Look-ups in named tables: a row name and a column name give one cell, copied from the table.

ragago:
         tup  ribu  vete  zufu  komiko
guzab   8170  9698  5929  8920    4657
poto    6856  5121  4353  2804    8087
nivud   3042  3977  6985  5872    4815
gav     5991  5470  7131  5312    7725
gif     1928  3865  7930  6635    4793
vabo    6692  7452  4857  4653    4206
sefati  4465  4636  9275  6366    3103
rad     7521  6680  7201  5852    5342

What is the vete of poto in ragago? 4353
What is the tup of guzab in ragago? 8170
What is the tup of nivud in ragago? 3042
What is the vete of vabo in ragago? 4857
What is the komiko of gif in ragago? 4793
What is the komiko of sefati in ragago? 3103
What is the tup of vabo in ragago? 6692
What is the zufu of gav in ragago? 5312
What is the zufu of poto in ragago? 2804
What is the komiko of guzab in ragago? 4657
What is the vete of nivud in ragago? 6985
What is the tup of poto in ragago? 6856
What is the komiko of nivud in ragago? 4815
What is the zufu of nivud in ragago? 5872

Table pevu
|  | gopil | retedak | kunokim | robi | pudav |
|---|---|---|---|---|---|
| zap | 0.71 | 0.84 | 0.64 | 0.81 | 0.84 |
| subaz | 0.64 | 0.69 | 0.55 | 0.28 | 0.96 |
| kap | 0.37 | 0.53 | 0.56 | 0.37 | 0.99 |
| tavatev | 0.58 | 0.57 | 0.51 | 0.01 | 0.73 |
| galemor | 0.60 | 0.56 | 0.49 | 0.06 | 0.43 |
| funovem | 0.57 | 0.52 | 0.48 | 0.37 | 0.20 |
| pob | 0.50 | 0.48 | 0.46 | 0.00 | 0.26 |

robi of subaz = 0.28
pudav of funovem = 0.20
kunokim of tavatev = 0.51
gopil of kap = 0.37
robi of galemor = 0.06
robi of pob = 0.00
retedak of subaz = 0.69
retedak of tavatev = 0.57
kunokim of kap = 0.56

Table kunob
|  | kilod | bogena | lodabub | delut | tusasa | goru | tonoruv | raguk |
|---|---|---|---|---|---|---|---|---|
| kosureg | 423 | 260 | 466 | 136 | 530 | 463 | 243 | 470 |
| gove | 845 | 292 | 577 | 476 | 349 | 263 | 246 | 575 |
| lufim | 305 | 318 | 435 | 340 | 412 | 436 | 258 | 410 |
| bizusu | 520 | 399 | 492 | 408 | 377 | 370 | 298 | 477 |
| nerakov | 354 | 288 | 448 | 381 | 380 | 374 | 341 | 410 |
| nid | 783 | 659 | 560 | 924 | 136 | 133 | 409 | 568 |
| redir | 328 | 439 | 441 | 452 | 385 | 307 | 297 | 409 |
| ladu | 665 | 343 | 529 | 520 | 341 | 315 | 287 | 529 |
| gokotun | 920 | 317 | 596 | 737 | 225 | 240 | 245 | 616 |
| raf | 635 | 381 | 522 | 465 | 346 | 306 | 200 | 512 |
| gibuvev | 584 | 286 | 508 | 331 | 435 | 397 | 270 | 515 |

What is the tonoruv of kosureg in kunob? 243
What is the tusasa of gokotun in kunob? 225
What is the tusasa of nid in kunob? 136
What is the bogena of lufim in kunob? 318
What is the delut of kosureg in kunob? 136
What is the tusasa of bizusu in kunob? 377
What is the tonoruv of gokotun in kunob? 245
What is the raguk of gibuvev in kunob? 515
What is the delut of lufim in kunob? 340
What is the goru of gove in kunob? 263
What is the delut of nerakov in kunob? 381
What is the tusasa of gove in kunob? 349
What is the delut of redir in kunob? 452
What is the tusasa of gibuvev in kunob? 435
Which row has the largest kilod? gokotun

serusuv
           nup    dig    pes
zamuseb  44067  57113  38862
vunidu   41257  43968  45632
zisuz    31222  56576  54110
galamu   48012  22566  38984
saka     31495  79411  40447

galamu, pes => 38984
galamu, dig => 22566
saka, nup => 31495
zamuseb, dig => 57113
zisuz, nup => 31222
saka, dig => 79411
saka, pes => 40447

tutubu =
        nim  vaf  rolod  roz  tirebap
safi     91   89     77  139      242
zikel   209  129    141  115      240
sinu    174   68    183  197      143
ramiz   186   59     94   66      220
lemepe  219   81    168  145      228

ramiz, roz => 66
lemepe, vaf => 81
lemepe, nim => 219
lemepe, tirebap => 228
sinu, rolod => 183
safi, tirebap => 242
sinu, nim => 174
ramiz, vaf => 59
zikel, vaf => 129
ramiz, nim => 186
Which row has the largest nim? lemepe

Table zituk
	zodid	fabapid	vek	gegi	fak	binusaz	datenom	birale
tugib	110	185	15	165	170	118	142	56
tobi	111	194	8	163	171	117	145	57
gez	126	6	102	121	110	114	109	209
purep	85	50	96	164	113	81	140	209
makopop	115	230	137	113	149	109	117	30
lonufep	113	133	107	208	143	156	102	117
moza	111	140	101	208	146	151	97	123
tis	116	183	225	186	97	146	83	87
furik	71	144	128	58	117	59	154	131
dib	161	163	21	116	154	151	130	66
komipes	113	136	104	215	130	159	94	117
mogaru	110	237	140	118	145	112	120	30
sasesar	115	139	111	202	146	149	101	116
nemazo	129	94	141	21	111	107	145	116

What is the fak of purep in zituk? 113
What is the birale of moza in zituk? 123
What is the binusaz of furik in zituk? 59
What is the zodid of nemazo in zituk? 129
What is the fak of makopop in zituk? 149
What is the fak of tis in zituk? 97
What is the vek of dib in zituk? 21
What is the binusaz of komipes in zituk? 159
What is the vek of mogaru in zituk? 140
What is the gegi of mogaru in zituk? 118
What is the vek of tis in zituk? 225
What is the fabapid of tugib in zituk? 185
What is the fabapid of tobi in zituk? 194

dev
        bufeper  nutolal  tagavek  sovoke    laz
kar       -46.8     -4.2    -37.0   -62.1   78.2
miko      -30.2     -1.7    -30.9   -86.0   14.5
rin       -50.7     -7.5    -55.4   -27.8  -13.3
kal       -61.1    -17.3    -36.1   -20.0  -19.3
lefozi    -33.1    -44.4    -29.4    -6.8  -10.5
kozod     -24.7    -28.6    -16.3    59.0  -40.2
kof        -5.6    -63.4    -14.6   -85.3   41.5
bap       -24.5     30.9    -51.0   -75.7   51.9
vevale      4.1    -95.1     20.0   -44.9   29.1
zagot      30.7     12.6     55.5   -21.3   48.0
lomo      -10.9     -9.1     45.1    62.5  -41.1
dod       -52.3    -20.9    -64.5   -24.2    8.5

kar, bufeper: -46.8
dod, laz: 8.5
dod, nutolal: -20.9
bap, laz: 51.9
kar, tagavek: -37.0
bap, tagavek: -51.0
miko, laz: 14.5
lomo, laz: -41.1
zagot, laz: 48.0
vevale, nutolal: -95.1
dod, tagavek: -64.5
dod, sovoke: -24.2
zagot, tagavek: 55.5
miko, sovoke: -86.0
zagot, sovoke: -21.3
lomo, tagavek: 45.1
miko, nutolal: -1.7
lefozi, sovoke: -6.8
lomo, bufeper: -10.9
zagot, nutolal: 12.6

